Each row has a name. Each piece below is followed by the name of the row it came from, unless a question asks for something else. Each question is about the rows just above it. Places in a row count from 1.

q681: [116 128  89 150 123 130 140 124 111]
q944: [111 135 130 122 104 130 152 131 132]
q244: [116 120 143 105 120 113 125 134  94]
q267: [101 180 149 118  97  78 175  83  52]
q526: [180 163 145 123  92 113 139 181 173]
q7: [126 137 116 153 119 130 127 115 129]
q317: [108 132  94 160 112 156 107 141 156]
q76: [108 126 125 112 131 127 134 134 135]
q348: [108 117 125 112 131 127 134 134 135]
q328: [215  91 109 183 105  79  58  60 168]
q496: [123 185 181  78 162  91 102  57  70]
Which entry of q944 is missing from [135 130 130 152 132 131 111 104]? | [122]
[119] is at row and place | q7, 5

q203: [118  31 155 218]
q141: [100 210 146  51]
q18: [170 144 187 130]
q259: [ 66 217  99 210]
q518: [192 173 138 144]
q140: [240 176  43  44]
q987: [ 58 218 178 177]
q602: [ 80 218  55 104]
q417: [116  66 117 104]
q784: [ 27  28 139 138]
q53: [ 70 239 124  76]
q663: [ 88 175 200 152]
Shuffled q203 with one entry gone: [218  31 118], missing | [155]
Which entry of q259 is missing from [217  66 210]? | [99]
q602 without one entry, shuffled: [218 104  80]. Gone: | [55]
Where in the named rows is [240]? | q140, 1
Row and place of [177] in the named rows: | q987, 4
q987 without one entry, shuffled: [218  58 178]. Gone: | [177]
Which entry of q417 is missing from [116 104  66]? | [117]

q904: [177  97 122 111 161 114 139 133 108 116 125 120 126 143 131 118 102 127
 111 125 113 125 123 115 143 116 123  98 145 134 116 125 129 129 130 102
 113 111 118 183 135 138 112 111 104 119  97 140 118 138 156 155 106 112
 115 137]
q187: [140 153 150 165 140 144 150 106 113 122 153  70 118 121  98 133 132 112
 129 113 115 123 122 125 143 113 102 109 142  86 152 123 149 160 126 121
  94 164 106 101 127 116 153 161 128 145 147 152 106 179 139  85 123 106
 139 107]
q527: [124  73 130 110 125 128 182  87  93 117  91 128  34 170  78 136 122 132
  67 135 167 130  94  90 159 137 114  94 118 132 143  73 167 149 130  47
 142  94 146 112 143 133 123 133  76 103 121  99 112 158 113 158 136 171
 100  81]
q58: [184 111 134 159  87  77 172 149 103 126 110  72 116 114  78 123 194 104
 123 149 104  95 115 117 151 103 126 140 173 103  81 110 147 150 142 125
 146 112  99 117 123 155 137 213 121 127 133  91 102 148 136 140 126 140
  75 158]
q971: [165 142 147 170 122 113 161 120 109 121 138  57 124 109  77 130 160 114
 126 125 105 107 118 118 147 103 112 122 162  80 131 119 145 160 129 126
 108 152  99 108 124 133 156 188 127 148 152 134 102 171 146  94 121 112
 117 129]
q257: [129 145 144 174 143 131 150  77 123 117 118  63  96 113  36 142 127 177
  80 113 133 111 105  86 131 123 117 113 149  68 194 102 139 160 103  84
  98 160 127 107 112 128 172 153 115 167 183 145 109 149 155  65 120 133
 127  99]
q509: [ 93  86 136 116 123 144 177  81 101 122  92 136  26 169  75 143 118 137
  69 130 179 139  94  96 156 145 111 101 103 129 164  71 169 151 128 178
 144 106 156  88 141 124 129 126  81 108 137 105 118 158 100 142 147 180
 117  64]
q309: [129 105 117 115 171 138 129  79 123 113 111 142  98 148 104 134  78 167
  84 114 144 135 115  96 131 141 130  96 121 128 174 108 130 128 112  72
 111 122 149 161 134 128 131  78  95 134 128 145 130 127 145 136 118 133
 137 101]
q555: [176  99 121 130 117  87 155 129 107 120 102  95 111 125  83 121 157 136
 103 143 116 107 113 105 142 110 132 125 162 117 103 111 135 135 131 106
 141 105 115 149 122 154 128 168 107 126 128 105 110 129 146 145 117 142
  86 150]
q162: [174  79 114 115 128  82 154 116 109 116  87 114 100 135  76 124 139 157
  83 141 125 107 108  90 139 121 139 119 159 127 116 103 129 127 125  81
 144  90 129 168 123 160 124 141  94 126 125 102 116 116 151 158 115 155
  82 143]
Shuffled q904 with one entry gone: [ 98 127 143 140 111 125 113 102 130 143 129 145 112 102 111 116 137 115
 115 116 114 113 126 116 111  97 111 125 138 118 161 106 138 131 104 120
 156 118 139 183 108 135 129 177 118 119 133 123 125 155 112  97 122 125
 123], missing | [134]
asked: [177  97 122 111 161 114 139 133 108 116 125 120 126 143 131 118 102 127
 111 125 113 125 123 115 143 116 123  98 145 134 116 125 129 129 130 102
 113 111 118 183 135 138 112 111 104 119  97 140 118 138 156 155 106 112
 115 137] | q904
asked: [174  79 114 115 128  82 154 116 109 116  87 114 100 135  76 124 139 157
  83 141 125 107 108  90 139 121 139 119 159 127 116 103 129 127 125  81
 144  90 129 168 123 160 124 141  94 126 125 102 116 116 151 158 115 155
  82 143] | q162
Where do [ 93  86 136 116 123 144 177  81 101 122  92 136  26 169  75 143 118 137
  69 130 179 139  94  96 156 145 111 101 103 129 164  71 169 151 128 178
 144 106 156  88 141 124 129 126  81 108 137 105 118 158 100 142 147 180
 117  64] appear? | q509
Shuffled q162 with one entry gone: [129 114 116  76 116 121 125 102 144 127 115 168 127 159 115 154 160 125
 124 139 129 143 103  82  87 125  83  81 139 119 141 151  79 126 135 108
 174 100 116 128 158  94 116 157 124 114  90 155  90 139 107 109 116 141
  82], missing | [123]
asked: [176  99 121 130 117  87 155 129 107 120 102  95 111 125  83 121 157 136
 103 143 116 107 113 105 142 110 132 125 162 117 103 111 135 135 131 106
 141 105 115 149 122 154 128 168 107 126 128 105 110 129 146 145 117 142
  86 150] | q555
q527 without one entry, shuffled: [136  94  34  94  94 143 143  78  67 125 132 100 137  73  91 130 121 124
 158 167 149 130 159 171 158 133 167 112 112 117  99 182 128 123  76 132
 170  87  90  93 103 142 114 128 118 122 146 136 113  73 130 133 110 135
  81]. Gone: | [47]

q142: [128  95 149 131  43 126 127 128 121]
q523: [128  89 128 106  51 126 129 130 133]
q251: [128  89 128 106  51 126 129 130 119]
q762: [128 122 140 128  77 127 126 131 117]
q248: [128 148 122 141  39 127 127 130 125]
q95: [128 127 168 147 137 126 126 129 124]
q171: [128 149 152 128 109 125 128 130 137]
q735: [128 148 163 152  82 126 129 128 125]
q171 without one entry, shuffled: [137 109 149 125 128 128 128 152]. Gone: | [130]
asked: [128 122 140 128  77 127 126 131 117] | q762
Shuffled q735 with one entry gone: [129 128 125 126 163 128 152  82], missing | [148]

q659: [126 140 133 129 120 116]
q876: [121 122 129 117 125 124]
q940: [128 127 127 114 126 124]
q303: [126 140 133  76 120 116]
q327: [175  42 138 154 102 119]
q741: [131 131 126 125 124 127]
q50: [126 140 133 131 120 116]
q979: [118 124 133 115 128 122]
[175] is at row and place | q327, 1
Where in the named rows is [76]? | q303, 4

q648: [106  72  96 132]
q493: [ 21 124 172 114]
q456: [108  89 116  95]
q921: [159 175 111 135]
q732: [88 87 79 59]
q280: [65 20 90 68]
[89] is at row and place | q456, 2
[88] is at row and place | q732, 1
Shuffled q456 with one entry gone: [ 95 116  89], missing | [108]
Row and place of [175] in the named rows: | q921, 2
q732 without one entry, shuffled: [87 79 88]. Gone: | [59]
Row and place of [20] in the named rows: | q280, 2

q385: [130 142 137 127 109 109 153 156 139 133 157 148 153]
q844: [123 115 111 111 116 114 111 113  97 109 111 120 114]
q184: [171 147 166 104  66  68 184 186 136 103 190 178 207]
q982: [142 141 144 132 102 103 154 149 136 125 153 140 163]
q466: [ 64 190  49 154 130 123 161 159 153 173 155 155 131]
q4: [204  33 203  47 101 107  46  66  24  32  57  97  89]
Row and place of [68] in the named rows: | q184, 6
Shuffled q184 with one entry gone: [136 171  68 178  66 104 147 103 184 190 207 166], missing | [186]
Shuffled q184 with one entry gone: [178  66 184 166 136 186 104 171 103 190 207  68], missing | [147]
Which entry of q4 is missing from [ 57  97  32  33 204  46 203  24  89  47 107  66]? | [101]

